Each named move below is a turn or a mirror, shown by a few rows before and after it. Which moves, in which order, take the first row of each later pair to the second? The first pair is answered.
move F:
.06, -.34, .04, -.18, .22, -.08, -.02, .00, .09, -.08, -.13, -.01, .07, -.17, .16 -> -.15, -.31, -.05, -.13, .17, .06, .04, -.15, -.12, .02, -.01, .07, .24, -.18, -.01
-.02, .15, -.03, -.14, -.08, -.01, .02, .13, .06, .06, .02, .05, .01, .00, .01 -> -.07, .13, -.05, -.11, -.09, .01, .05, .13, .04, .08, .02, .06, .03, -.01, .00
-.02, .30, .03, -.34, .20, .10, .05, -.13, -.11, -.05, .01, .30, -.22, .30, .05 -> .02, .32, .04, -.32, .22, .09, .04, -.10, -.09, -.06, .01, .30, -.23, .30, .08
-.18, -.19, -.15, .03, -.12, -.03, .02, -.14, -.17, .11, .12, .09, .07, -.12, .00 -> .08, -.21, -.01, -.05, -.04, -.22, -.08, .06, .10, -.04, -.02, .01, -.12, -.11, .22
move Q:
.26, -.04, -.01, .21, -.03, -.01, -.10, .15, .10, .04, .16, -.08, .01, -.01, .13 -> .15, -.12, .07, .18, .01, .13, -.15, .13, .10, .09, .16, -.15, .20, -.06, .05
-.03, -.11, .15, -.05, .06, .03, -.11, .11, .20, .01, -.09, -.16, .15, -.15, .02 -> -.14, -.01, .17, -.17, .13, .19, -.11, .01, .14, .04, -.06, -.05, .11, -.03, .00
-.35, .35, -.20, -.19, .21, .42, .30, -.30, -.40, .14, .36, .38, -.03, .28, -.19 -> .13, .45, -.40, .07, .09, -.08, .41, -.09, -.43, -.03, .34, .40, -.45, .31, .05
move T:
-.07, -.18, .00, .20, -.13, -.01, .03, .06, -.03, .07, .02, -.19, .26, -.21, -.18 -> .23, .08, -.13, .19, -.11, -.28, .09, .06, -.08, -.08, .01, .04, -.20, .02, .03
-.02, .18, .16, -.34, .25, .12, -.15, -.04, .08, -.06, -.11, .03, -.27, .17, .17 -> -.31, -.09, .06, -.05, .07, .29, -.06, -.09, -.07, .14, .05, -.16, .27, -.17, -.20
.05, .07, -.07, .08, .09, -.10, -.02, -.01, -.02, -.05, .06, .13, -.20, .01, .11 -> -.10, -.05, .12, -.04, .18, .07, -.12, -.01, .16, -.02, -.01, .01, -.03, -.08, .11
-.16, -.07, -.05, -.17, -.06, .03, .08, .02, .28, -.03, -.19, -.04, .09, -.17, .00 -> -.11, -.04, -.28, .04, -.18, -.10, .20, -.02, .08, -.01, -.06, .01, .08, -.18, -.06
move M:
-.17, .06, -.17, -.04, -.10, .22, .15, -.16, -.09, -.16, -.12, .08, .05, .15, .02 -> .01, .04, -.25, .10, -.20, .02, .20, -.09, -.11, -.21, -.12, .04, -.06, .10, .10
-.17, .19, .08, -.26, .25, .21, -.06, -.18, -.07, .10, -.04, .16, -.04, .19, .07 -> .09, .29, -.14, -.04, .13, -.08, .05, -.12, -.20, .02, .01, .22, -.23, .23, .13
.40, -.38, .01, -.34, -.01, -.23, -.05, .24, .20, -.04, -.17, -.42, .26, .12, .06 -> .02, -.29, .12, -.61, .11, .18, -.09, -.02, .12, .06, -.09, -.27, .42, .24, -.07
.08, .00, .07, .02, -.01, -.03, -.10, .15, .03, -.06, -.05, -.19, -.09, -.12, .19 -> -.08, .03, .16, -.12, .06, .16, -.14, .07, .03, -.02, -.02, -.16, .01, -.08, .15
Then:
Each pair is 2 to 4 moves apart.
.22, .12, .08, -.19, .14, -.02, -.10, .05, .23, -.12, -.07, .06, -.38, .24, .20 -> -.02, -.24, .20, -.04, .04, .17, -.18, .16, .34, .01, -.08, -.30, .17, -.19, -.05
M T F
-.39, .23, -.10, -.06, .06, .26, .17, -.34, -.35, .17, .24, .31, .09, .03, -.19 -> .40, .03, .06, .11, .04, -.44, .03, .28, .19, -.14, -.14, -.06, -.34, -.17, .29
T Q M
-.19, .02, .03, .13, .04, .13, -.03, .16, -.08, .27, .23, -.09, .51, -.27, -.31 -> -.03, .05, -.08, .29, -.08, -.04, .04, .22, -.16, .24, .27, -.09, .41, -.28, -.30
M F M T
-.07, -.28, .36, -.12, .05, .19, -.01, .21, .27, .07, .03, -.27, .36, -.17, .02 -> .36, .18, -.07, .02, -.01, -.25, .21, .11, -.10, -.07, .18, .20, -.34, .27, .23
T Q T
-.18, -.24, .27, -.18, -.02, .12, -.10, .05, .35, .07, -.06, -.15, .17, -.13, -.03 -> -.02, -.22, -.14, .26, -.29, -.19, .11, .04, -.02, .12, .14, -.10, .11, -.19, -.15
F T Q M
.18, -.19, .00, .32, -.03, .12, .14, .18, .07, -.23, .09, -.44, .16, -.34, -.10 -> .41, -.06, -.03, .33, -.01, -.09, .15, .22, .11, -.33, .05, -.34, -.14, -.16, .11
T F Q F
.03, .17, .01, -.13, .15, -.02, -.04, -.06, .08, -.05, -.05, .17, -.20, .23, .11 -> -.18, .08, -.17, .10, .01, .08, .08, -.19, -.16, .10, .13, .15, .11, .08, -.14
Q T M T
.14, .25, -.12, -.06, .05, -.12, .08, -.11, -.16, -.06, .03, .33, -.42, .34, .09 -> .35, -.15, -.10, .28, -.15, -.42, .06, .26, .06, -.11, -.07, -.12, -.16, -.11, .07
Q M T T
-.06, .20, -.25, .18, -.11, -.10, .31, -.14, -.36, .10, .12, .20, -.07, .13, -.10 -> .22, .19, .15, -.15, .15, -.16, .05, .10, .18, -.10, -.20, .08, -.36, .21, .29
T M M
-.11, .04, -.34, .24, -.24, .15, .18, -.08, -.02, -.12, -.07, .16, -.12, .15, -.09 -> -.29, .02, -.13, -.06, -.09, .39, .06, -.12, .11, -.10, -.17, .14, -.02, .19, -.10
T F T
.17, .21, .04, .08, .10, -.10, -.06, .17, .09, -.28, -.15, -.01, -.53, .14, .20 -> .00, .17, .24, -.15, .22, .14, -.17, .13, .23, -.24, -.22, -.05, -.39, .15, .21
M M Q
